In the data rows, zero lies at 4.5, halfway between 4 and 5.
Here are some points, one per row:
[3 4 7 6 4 9 3 4 5 6 4 6 6 7 5 5 3 4 7 2 4 5 6 2 4 4 6 4 3 5 2 5 5 3 7 3 3
 1 5 4 6 7 3 4 2 5 2 4]
[5 8 6 4 7 3 5 4 7 5 3 3 4 3 3 4 3 5 4 4 5 5 3 6 8 7 4 5 4 6 6 5 2 5 5 5 5
 3 6 5 3 3 3 5 5 4 4 3]
[6 6 5 4 4 7 2 4 6 0 4 5 4 4 4 6 7 4 2 6 4 5 5 5 0 6 4 3 6 5 5 4 4 4 5 5 6
 6 5 5 4 1 5 4 7 6 5 3]
[5 4 4 6 7 4 4 4 1 6 4 4 4 7 7 7 6 3 5 6 5 5 3 5 5 4 5 1 6 3 4 6 5 2 5 1 3
 6 4 5 3 4 3 4 4 4 2 4]
[3 5 5 5 3 1 5 3 7 5 9 2 9 6 5 8 8 7 4 3 5 3 6 5 6 4 3 1 3 9 5 4 5 5 5 3 5
 5 6 5 5 4 4 4 4 2 3 4]
[1 0 4 7 6 6 5 5 6 6 2 6 4 6 4 5 8 4 3 6 4 5 3 8 5 7 5 8 3 4 5 5 5 5 2 6 6
 4 7 6 4 4 3 3 4 3 3 5]
[1 6 7 3 1 3 3 4 4 3 5 4 6 3 8 2 4 3 5 0 5 7 2 6 2 5 4 4 2 3 7 5 2 5 4 7 5
 5 3 3 4 3 1 6 1 3 7 5]
[8 4 4 3 6 3 6 3 7 7 2 7 7 4 7 4 5 3 3 6 2 1 4 5 0 4 6 5 4 5 5 3 4 2 5 7 3
 4 5 5 5 6 7 6 7 6 3 5]
[6 5 6 3 7 5 8 5 5 3 5 4 3 6 4 3 6 3 3 1 5 5 2 8 2 4 3 5 5 4 7 6 6 8 6 2 7
 2 4 2 6 3 5 6 4 6 3 6]
[2 6 1 6 7 6 3 5 5 3 5 6 6 4 4 4 2 5 5 6 6 5 3 4 4 7 4 3 6 4 5 6 6 8 4 4 6
 6 1 6 3 5 4 5 5 7 3 3]
[6 5 2 6 4 6 7 8 5 3 5 7 3 7 4 5 7 4 4 3 7 5 4 6 5 4 7 1 2 5 3 4 4 7 6 7 3
 3 5 4 4 5 5 6 5 4 6 2]
[6 4 5 7 6 3 3 1 6 8 5 5 4 3 5 6 4 3 5 7 6 4 2 3 4 5 5 7 1 5 3 5 4 7 3 2 3
 4 2 6 3 2 4 5 3 2 7 2]
[3 6 5 4 6 2 5 4 4 2 5 5 3 4 6 4 2 3 4 3 2 4 5 5 2 4 6 1 3 4 3 7 6 8 5 8 5
 8 4 6 4 7 4 5 4 4 5 6]
[4 4 6 6 4 5 4 5 5 3 6 5 3 6 3 5 4 3 4 5 4 4 5 3 4 7 4 7 4 1 4 5 7 6 8 4 8
 6 5 3 6 6 7 7 3 2 6 6]
[4 7 2 4 3 4 7 5 2 5 6 5 1 4 6 5 6 4 4 7 5 5 6 2 4 3 7 5 5 4 4 2 1 3 7 5 8
 1 4 6 4 5 2 6 6 4 2 5]
[2 6 3 6 5 7 6 4 6 6 8 6 3 2 4 7 3 8 7 5 2 4 5 7 1 5 3 5 5 5 5 5 6 4 5 4 2
 4 3 2 4 5 6 3 6 5 3 5]
[1 4 6 7 4 4 6 4 3 4 4 2 3 6 5 2 3 5 2 6 5 9 5 3 5 6 5 5 5 9 5 5 5 2 6 5 3
 5 4 3 7 4 8 4 4 4 6 5]
[6 4 2 4 2 4 5 3 6 5 2 8 4 2 3 4 4 3 3 4 5 5 7 2 4 4 5 4 4 4 4 8 5 3 2 2 7
 2 5 3 2 5 4 5 5 5 5 7]
[4 6 4 4 3 7 7 2 4 5 6 2 8 3 3 5 2 3 3 6 5 7 6 6 4 6 7 3 6 2 6 1 4 8 3 4 3
 5 7 4 3 5 5 4 6 4 3 3]
[6 3 5 6 5 6 8 4 6 7 5 3 2 4 5 3 4 4 4 4 6 3 8 5 6 6 1 4 7 6 4 3 4 5 9 6 2
 6 2 4 4 1 4 1 5 4 5 5]
[5 4 3 5 5 1 3 3 3 6 4 8 6 5 1 2 5 5 5 4 5 6 2 5 5 5 4 4 6 2 4 3 6 4 5 7 4
 4 7 4 8 4 1 2 6 5 6 4]
[8 3 4 4 3 5 2 4 5 5 6 2 3 3 5 1 6 6 5 4 4 6 3 3 6 8 3 3 5 7 5 4 4 5 5 3 5
 6 6 4 2 8 4 5 5 5 6 6]
[7 3 4 5 3 3 2 6 6 4 6 6 4 0 6 8 3 5 2 4 4 6 4 2 6 2 5 6 6 2 3 7 2 5 5 5 1
 5 8 1 6 4 5 6 3 2 5 4]
[4 9 5 5 6 7 4 6 6 5 3 5 5 5 5 4 5 4 2 6 0 5 3 4 7 5 4 2 5 6 4 4 4 1 2 3 6
 4 4 3 6 3 5 3 6 2 5 7]
[5 6 9 7 0 3 1 5 4 6 4 2 2 3 2 6 3 5 6 4 5 2 5 6 5 4 6 1 5 5 5 3 6 5 2 7 5
 7 6 2 5 3 6 3 1 6 2 5]
[5 6 1 1 3 5 2 7 5 6 5 6 3 5 5 4 4 3 4 6 2 4 4 4 5 4 5 6 7 6 8 2 5 6 6 4 4
 5 3 6 4 4 5 2 0 3 5 8]
[7 1 1 5 2 4 4 6 4 4 6 3 4 5 5 5 0 0 4 5 5 3 7 6 5 5 4 5 5 7 5 4 4 3 2 1 4
 4 2 6 5 5 2 5 7 5 6 5]
[6 4 5 3 4 7 5 8 4 6 2 5 4 5 5 7 5 7 2 8 5 7 5 5 5 2 3 3 5 6 6 7 5 5 5 5 3
 3 7 9 6 3 6 4 4 3 5 3]
[4 5 7 4 4 2 4 6 5 5 6 3 7 6 5 6 3 6 4 8 7 5 6 6 4 3 3 3 4 2 3 3 6 4 4 8 7
 3 3 4 4 5 4 5 4 6 9 8]
[1 4 4 3 1 3 4 8 2 3 1 2 5 3 3 5 5 4 8 6 4 3 2 2 2 6 4 4 3 5 2 2 7 4 7 4 3
 3 5 2 4 4 5 4 7 2 5 5]
[6 4 6 5 2 4 7 6 6 6 2 4 8 5 6 3 7 8 4 5 3 1 5 2 4 6 8 6 8 3 2 5 4 3 4 2 3
 7 3 3 5 4 2 8 2 5 4 3]
[2 5 3 4 5 4 5 7 5 6 4 6 3 5 3 6 2 4 2 3 8 6 0 6 7 6 4 4 4 5 6 4 4 1 4 3 3
 5 5 6 5 6 7 6 5 5 2 4]
[1 4 3 5 9 5 4 4 6 3 3 5 5 1 6 6 7 4 6 1 6 4 6 4 6 6 6 4 3 5 5 2 3 5 3 3 7
 6 4 4 5 3 8 4 2 7 7 3]
[4 2 5 4 5 3 3 7 9 4 5 5 5 5 5 1 3 4 8 4 5 6 4 6 3 5 5 2 6 4 3 5 3 3 5 5 5
 4 8 5 3 3 8 8 3 4 5 5]
[3 3 4 3 6 3 5 4 4 4 6 5 3 7 4 4 1 8 3 2 4 3 4 3 4 1 7 5 7 5 2 2 7 4 3 4 5
 4 6 6 2 1 2 5 5 4 6 6]
[3 5 6 2 6 4 3 3 4 5 5 5 4 5 4 7 7 2 2 6 4 4 7 6 3 5 4 5 8 6 5 6 4 5 6 4 4
 4 8 5 4 8 3 5 5 7 6 3]
[3 4 5 2 4 7 3 2 4 5 4 4 5 3 5 8 7 3 5 4 6 5 3 4 8 6 5 8 6 4 3 6 4 5 7 7 5
 6 2 5 8 5 4 5 7 6 1 8]
[5 4 3 5 7 5 6 3 3 1 4 4 4 5 5 6 4 6 5 5 9 2 5 4 3 6 4 5 5 6 5 5 4 2 2 5 2
 2 6 2 6 6 5 4 2 1 4 7]
[5 2 3 5 5 4 7 5 5 4 3 2 5 2 4 4 6 4 4 5 4 7 4 4 3 0 3 4 6 6 1 5 3 6 4 5 6
 5 3 6 7 5 4 3 3 4 3 4]
[4 4 1 4 7 7 2 2 5 5 1 2 5 4 2 3 4 6 3 4 3 3 5 5 4 1 3 4 4 4 7 3 4 2 7 6 5
 4 5 3 2 7 5 6 4 4 6 2]
[6 6 6 6 4 6 7 3 0 5 5 3 6 3 3 6 4 6 6 1 4 3 5 7 4 8 3 5 5 4 3 5 2 3 4 5 5
 3 3 8 5 7 7 4 2 2 7 4]
[6 5 3 6 4 7 6 3 1 6 5 4 7 2 5 6 6 4 5 3 4 4 5 6 6 3 2 4 2 6 8 4 8 3 5 5 5
 6 5 6 4 2 4 8 4 5 3 5]
[5 4 7 5 7 5 5 6 3 4 7 7 3 8 6 4 6 3 6 4 4 6 3 1 3 3 1 6 4 4 5 2 1 6 1 5 7
 6 3 5 2 6 6 3 4 6 4 4]
[4 4 9 2 4 5 4 5 5 3 4 8 5 1 6 2 5 3 6 4 6 4 7 6 7 2 3 7 6 4 5 2 8 3 3 3 4
 5 3 5 5 9 3 6 8 1 5 1]
[6 6 3 6 6 3 4 9 2 5 4 6 6 5 5 4 4 4 7 6 4 3 6 3 5 6 5 9 3 5 7 6 2 6 5 4 6
 6 6 2 4 5 3 2 5 5 4 2]
[5 7 6 3 6 8 5 6 4 2 6 4 2 4 2 4 4 5 5 6 6 6 4 6 4 5 4 7 0 5 2 3 3 3 6 1 3
 8 5 5 5 4 3 4 4 8 4 5]
[7 6 4 6 4 3 5 4 7 4 2 4 5 7 6 7 5 6 7 3 4 8 5 6 4 2 9 7 6 3 7 3 4 3 6 3 4
 5 2 4 1 5 4 3 6 5 6 6]
[6 5 6 5 3 6 6 2 5 3 6 3 5 6 3 5 6 4 8 6 2 5 3 4 8 4 6 7 7 8 5 7 7 3 3 8 3
 4 5 3 4 3 3 5 4 6 4 2]
[1 7 6 6 4 4 3 6 5 5 5 4 4 7 2 3 4 5 5 1 6 3 5 3 2 2 3 5 4 5 6 4 4 8 3 5 3
 5 5 7 7 4 6 6 7 6 6 8]
[4 3 5 2 6 6 6 4 3 5 4 5 3 5 1 6 4 5 7 5 3 5 6 3 7 3 6 1 3 3 7 7 2 6 3 4 2
 4 2 3 4 4 4 6 5 4 5 6]
[5 6 3 3 4 1 2 3 3 4 3 5 5 6 4 3 5 5 4 5 2 6 8 6 6 3 3 6 4 4 1 3 5 8 3 4 4
 4 2 4 5 3 6 6 5 5 1 3]
[3 3 4 5 5 5 4 4 3 6 5 3 4 2 8 3 6 6 3 6 5 4 4 6 6 4 5 4 4 2 4 6 6 5 4 3 3
 0 5 4 4 6 5 3 5 9 4 5]
[4 6 3 2 2 4 4 5 6 5 5 1 5 6 4 1 5 2 5 3 5 3 6 2 4 3 4 5 5 1 4 6 8 3 1 5 3
 6 6 7 2 5 5 2 5 5 7 4]
[6 2 7 6 7 2 4 6 5 3 6 4 4 3 1 6 5 6 1 4 3 6 4 3 5 7 5 4 2 2 8 4 5 2 6 5 3
 3 2 7 7 5 4 3 4 4 2 5]
[3 3 6 8 2 5 5 1 4 0 4 7 5 5 5 5 3 4 5 4 3 2 2 5 6 5 2 4 2 3 3 4 5 6 7 4 5
 3 6 6 4 5 6 2 4 5 6 4]
[6 2 5 0 4 5 3 7 3 7 5 4 5 7 5 5 2 6 4 1 4 5 3 4 3 7 4 5 4 5 4 4 7 4 4 5 7
 3 3 3 4 4 5 2 5 3 4 2]
[3 3 6 3 5 4 4 2 2 4 7 6 6 5 4 1 3 4 5 6 6 1 4 6 5 2 8 4 4 5 2 9 3 4 5 2 7
 6 4 4 5 4 5 2 6 2 5 3]
[7 5 1 3 3 4 5 3 5 4 3 4 1 6 7 4 4 5 7 6 5 6 5 3 5 5 6 6 4 3 5 4 5 4 4 5 6
 5 6 4 9 4 3 5 6 6 4 2]
Along one direction, these points spread out more than along any other. Take the direction at right angles to it along which they spread out most. Go by this last direction. How many in every 100 of the points above lie lower along it than each point below? Answers are rounded to whole numbers. More than half of the points above lie lower than the first one.
[3 6 5 4 6 2 5 4 4 2 5 5 3 4 6 4 2 3 4 3 2 4 5 5 2 4 6 1 3 4 3 7 6 8 5 8 5
 8 4 6 4 7 4 5 4 4 5 6] 31
[1 6 7 3 1 3 3 4 4 3 5 4 6 3 8 2 4 3 5 0 5 7 2 6 2 5 4 4 2 3 7 5 2 5 4 7 5
 5 3 3 4 3 1 6 1 3 7 5] 33
[4 7 2 4 3 4 7 5 2 5 6 5 1 4 6 5 6 4 4 7 5 5 6 2 4 3 7 5 5 4 4 2 1 3 7 5 8
 1 4 6 4 5 2 6 6 4 2 5] 34
[5 6 1 1 3 5 2 7 5 6 5 6 3 5 5 4 4 3 4 6 2 4 4 4 5 4 5 6 7 6 8 2 5 6 6 4 4
 5 3 6 4 4 5 2 0 3 5 8] 28
[5 4 7 5 7 5 5 6 3 4 7 7 3 8 6 4 6 3 6 4 4 6 3 1 3 3 1 6 4 4 5 2 1 6 1 5 7
 6 3 5 2 6 6 3 4 6 4 4] 53
[3 3 4 3 6 3 5 4 4 4 6 5 3 7 4 4 1 8 3 2 4 3 4 3 4 1 7 5 7 5 2 2 7 4 3 4 5
 4 6 6 2 1 2 5 5 4 6 6] 3
[3 4 7 6 4 9 3 4 5 6 4 6 6 7 5 5 3 4 7 2 4 5 6 2 4 4 6 4 3 5 2 5 5 3 7 3 3
 1 5 4 6 7 3 4 2 5 2 4] 59
[6 3 5 6 5 6 8 4 6 7 5 3 2 4 5 3 4 4 4 4 6 3 8 5 6 6 1 4 7 6 4 3 4 5 9 6 2
 6 2 4 4 1 4 1 5 4 5 5] 78
[6 4 2 4 2 4 5 3 6 5 2 8 4 2 3 4 4 3 3 4 5 5 7 2 4 4 5 4 4 4 4 8 5 3 2 2 7
 2 5 3 2 5 4 5 5 5 5 7] 5
[5 2 3 5 5 4 7 5 5 4 3 2 5 2 4 4 6 4 4 5 4 7 4 4 3 0 3 4 6 6 1 5 3 6 4 5 6
 5 3 6 7 5 4 3 3 4 3 4] 43
[5 4 4 6 7 4 4 4 1 6 4 4 4 7 7 7 6 3 5 6 5 5 3 5 5 4 5 1 6 3 4 6 5 2 5 1 3
 6 4 5 3 4 3 4 4 4 2 4] 64
[5 6 3 3 4 1 2 3 3 4 3 5 5 6 4 3 5 5 4 5 2 6 8 6 6 3 3 6 4 4 1 3 5 8 3 4 4
 4 2 4 5 3 6 6 5 5 1 3] 14
[6 6 6 6 4 6 7 3 0 5 5 3 6 3 3 6 4 6 6 1 4 3 5 7 4 8 3 5 5 4 3 5 2 3 4 5 5
 3 3 8 5 7 7 4 2 2 7 4] 95
[6 5 6 5 3 6 6 2 5 3 6 3 5 6 3 5 6 4 8 6 2 5 3 4 8 4 6 7 7 8 5 7 7 3 3 8 3
 4 5 3 4 3 3 5 4 6 4 2] 41
[5 4 3 5 5 1 3 3 3 6 4 8 6 5 1 2 5 5 5 4 5 6 2 5 5 5 4 4 6 2 4 3 6 4 5 7 4
 4 7 4 8 4 1 2 6 5 6 4] 26
